(in the rows, 128 means zero)
Where one turn sends some rows of the set: a few examples, then the rows asked:
K808: [145 117 145  96 112 160 153  99 165 153 131 130]
K213: [136 102  90 102 105 151 160 106 114 153 127 112]
K82: [113 122 134 114 137  97 168 124 111 144 155 135]
K553: [ 96 157 110 111 105 113 147 120 153 155 145  91]
K398: [ 91 127 115 121 100 122 124 100 117 147 121  86]
K618: [120 123 163 126 114 154 162 100 150 161 157 137]
K104: [132  90 110 107  96 123 119 117 125 135 129  84]
K857: [ 96 141 143 119 111 150 140  79 139 156 115 115]
K256: [126 142 106 105 108 158 146 103 159 169 123  97]
K978: [158 112 137 114  96 153 151 132 158 140 123 131]
K434: [140 128 119 110 123 162 167  95 162 152 123 101]
K537: [150  89 116  97  99 158 133 104 132 150 122 116]
K959: [135 104 131 128  91 113 126 139 136 120 123  96]
K573: [122  92 109 131  95 121 129 128 113 150 156  86]
K575: [ 96 137 128 105 110 112 182 108 127 143 158 134]
K532: [ 98 127 148 103 102  95 153 119 137 133 163 128]
K922: [143 103 142 127 112 174 146  98 148 165 138 115]
K265: [151 118 133 126 116 141 124 101 109 186 122 120]
K856: [107 103 109 123 107 119 139 101 108 130 125  79]
K868: [149  92 127 119  86 141 134 131 122 131 118 126]
K993: [152 126 132 112 151 145 167 114 154 157 133 119]
K574: [ 92 148 122 103  98 129 160 103 126 164 146 139]
K18: [105 137 110 116 114 100 159 123 145 134 151  80]
K975: [128 122 132 119  90 100 149 153 146 125 148 118]
K352: [102 129 155 120 123 143 165  77 138 139 126 123]
K838: [150  96 112 110 137 144 155 113 107 157 126 127]
K912: [147  88 110 125 101 157 135 116 130 162 143  93]
K288: [117 123 160 122  93 113 153 131 136 125 142 146]
K57: [115 141 148 131 115  94 132 116 109 172 151 122]
K11: [118 127 164 126 153 121 158  99 136 141 132 122]
K65: [135 135 116 123 110  96 130 135 115 179 153 103]
K344: [134 124 168 126 104 138 148 118 161 129 123 132]
K153: [101 131 155 129 109 115 162 119 148 151 177 122]
K39: [130 121 111 116 142  96 154 140 132 143 150  92]
K337: [150 123 122 132 117 119 115 118 122 177 128  86]
K818: [129 153 162 132 129 115 138 106 143 175 143 119]
K62: [114 122  90 102  91 145 142 108 111 167 129 116]
K642: [100 115 135 135 102  98 142 129 130 143 173  94]
K806: [111 131 170 106 113 129 154  97 160 138 145 133]
K718: [152 141 141 119 122 138 145 110 137 191 140 133]
K881: [115 113 115 103  96  92 136 134 136 131 156  92]
K519: [135  97 120 128 141 118 133 116 111 138 120  87]

K881 turns into K532
K65 turns into K57
Now these:
K642 turns into K153
K838 turns into K519
K857 turns into K256
K344 turns into K978
K352 turns into K434

Where one turn sends some rows of the set: a few examples, then the rows asked:
K693: [100 133 155 157 120 149 130 158 130 140 170 123  96 115 120  98 132  86
 123  86  94 140 136 128 143 132 143]
K31: [117 105 152 155 125 131 165 152 166 126 152 111  88 113 113  86 135  89
 120 101 104 152 143 130 172 135 118]
K855: [101 125 142 124 167 133 149 147 163 136 100  90 104  97 166  94 114 127
 146 102  95 104 116 120 152 115 159]
K863: [ 98 139 156 110 158 132 119 163 176 124 108 111  98 159 145  92 103 111
 114 119  97 144 103 159 178 103 150]
K950: [102 136 133 186 111 117 114 132 142 119 120 118  80 126 149 103 128  95
 125 100 125 141 115 133 156 146 127]
K822: [129  82 132 120 124 127 116 148 134 166 118 148  91  94 170  99 101 116
 132 134 119 121 116 112 134 117 114]
K168: [116 117 168 107 155 131 116 177 159 153 121 124 119 149 155  96 119  91
 121 105 105 135 108 152 126 115 160]
K812: [102  99 150 166  88 127 146 123 152 108 118 134  79 101 124  75 126  81
 125 120 119 142 105 123 142 110 151]
K833: [ 81 141 113 116 162 137 131 152 155 141  98 125  80 141 163  83 105 103
 132  84  97 118 109 115 112 117 167]
K695: [115 109 146 140 154 129 141 137 180 150  97 131 114 129 178  98 112 111
 136  95 116 130 109 139 121 127 156]
K801: [134 123 125  91 112 122 135 134 165  92 131 140  51 108 129  88 102 116
 136 144 110 155  89 134 137 107 117]
K577: [109  99 143 139 112 136 138 139 175 146 109 110  60 129 113 111  95  91
 128 102 106 127 144 107 148 136  97]
K550: [102 148 126 119 155 151 149 182 186 122 139 117  77 136 158  82 111 133
 102 121  78 135 109 114 155  98 156]
K915: [121 144 120 108 116 124 129 161 146  96 144 132  42 110 133  64 100  99
 137 159 103 160  99 133 124 111 139]
K395: [ 99 123 149 144 119 108 147 153 170 132 128 131  82 123 114 120 156  93
 146 127 103 134 150 130 153 116 109]
K54: [115  97 123 121 127 103 144 159 140 165 114 141  83  97 159  86 101 105
 139 156 110 119 131  97 120 124 136]
K186: [118 124 111 126 159 134 117 174 176 140 135 138  90 152 174 110 112 101
 148 134 115 140 126 143 132 121 161]
K594: [102 116 133 100 102 155 137 175 160 115 145 143  74 130 105  56  87 116
 137 125  97 124  96 126 132  98 128]
K477: [114  96 154 113 103 135 154 133 132 139 137 124  71 109 108  99 139  65
 139 109  86 152 127 135 139 108 147]
K800: [ 99 129 123 133 116 125 113 147 154 125 125 133  64 147 163  35  65  94
 116 134 103 142 131 135 151 115 122]
K75: [119 148 133 106 168 145 128 173 147 130 132 106  97 151 151  74  91  92
 100 113 131 158 101 126 148 133 152]
K955: [ 84 144 147 157 127 133 117 166 146 144 133 110  67 111 126 119 135 106
 131  98  85 110 150 123 154 117 117]
K827: [110 133 151 135  87 117 105 143 149 133 121 118  66 144 132 116 117  88
 113 104  96 120 113  98 110 132 117]
K276: [ 96 126 123 123 110 162 128 172 153 127 148 154  62 137 131  44  89 103
 135 131  87 155 109 118 122 115 124]
K93: [108 161 156 122 136 151 134 164 182  99 121 109 100 135 152  63 128 116
 152 107 108 128  95 128 109 109 131]
K540: [101 147 154 140  96 135 106 140 138 134 148 129  92 133 128 129 113  94
 129 150 111 135 134 113 159 113 125]
K49: [106 102 121 112 191 138 127 156 158 130 102 105  87 110 169  71 119  87
 140 111 118 139 135 111 153 122 127]
K790: [101  96 123 119 110 142 115 152 144 152 133 150  79 136 156  80  80 121
 125 130  83 126 116 150 179  93 140]
K666: [111 120 158 169  89 153 137 160 147 127 145 100  65  88 141  72 119 103
 116 115  93 115 129 121 153  97 134]
K655: [112 118 140 118 101 108 154 140 143 137  99  85  49 126 110 105 109  80
 140 121 106 121 130 146 162 113 135]
K24: [104 118 148 102 124 116 102 135 113 153 119 141  89 111 155  76  75  96
  98 112 110 117 112 133 137 101 148]
K708: [127 134 124 130 143 127 154 151 182 101 124 120  98 136 186  56 135 109
 126 136 123 154 103 113 139 114 134]
K231: [113 121 116 101 139 141 159 154 135 121 136 118  62  86 120  69  94 110
 145 156 104 156 111  95 152 127 125]
K133: [114 133 147 120 150 162 131 154 191 113 124 102  94 153 166  66 116 120
 134  98  85 151 109 134 162 118 112]
K690: [127 117 131  74 127 139 147 146 128 128 134 111  81  91 128  79 104 116
 148 133 106 128 107  92 143 118 102]
K314: [120 130 117 110 129 113 166 134 143 140 112 121  44  79 154  78  93 119
 125 129  91 133 113  98 115 123 136]
K312: [131 111 133 112 104 137 120 139 153 117 141 128  72 139 156  37  71  96
 120 108 111 140 112 154 145 112 120]
K229: [105 147 150 137 125 115 132 135 123 140 103 104  71 129 124 104 141  81
 119  90 121 152 118 128 147 140  98]
K684: [100 140 152 140 102 101 166 147 149 123 113 105  70 130 113  83 147  93
 110  84  94 129 108 126 131 124 131]
K396: [113 138 127 106 120 117 147 125 145 141 101 132  61  82 151 101  85 136
 130 125 112 106 109 112 124 101 125]
K775: [ 99 109 126 114 125 126 112 172 132 171 125 136  63 140 164  73  86 103
 111 141  71 136 133 132 162 104 132]
K438: [110 144 152 120 160 155 134 160 172 109 118 132  98 106 135 107 139 118
 158 135 123 156  87 135 129 108 141]
K325: [108 145 140 167 100 109 150 153 142 119 132 106  69 126 123 101 132 102
 115 110 107 137 105 160 167 122 162]
K730: [107 137 121 111 167 125 145 168 159 132  86 121  55 109 164  96 143 110
 132 136 111 145 102 145 143  85 151]
K52: [102 119 138 108 137 104 127 138 123 172 105 153  75 118 154  84  78  87
  98 134 111 147 124 122 128 117 142]
K189: [119 151 154 152  96 159 131 128 119 142 136 104  66 115 145  98 107 101
 104 115 111 159 112 127 171 117 118]
K862: [127 134 151 101 176 142 134 147 142 121 110  89  87  88 157 103 135 111
 136 110 105 153  91 130 149 121 144]
K246: [ 99 147 147  97 164 155 165 167 151 136 125 133 102 114 143  62 138  96
 131 119 117 149 113 111 115  92 142]

K189 turns into K477
K695 turns into K133
Now these:
K684 turns into K955
K314 turns into K775
K730 turns into K186
K801 turns into K822

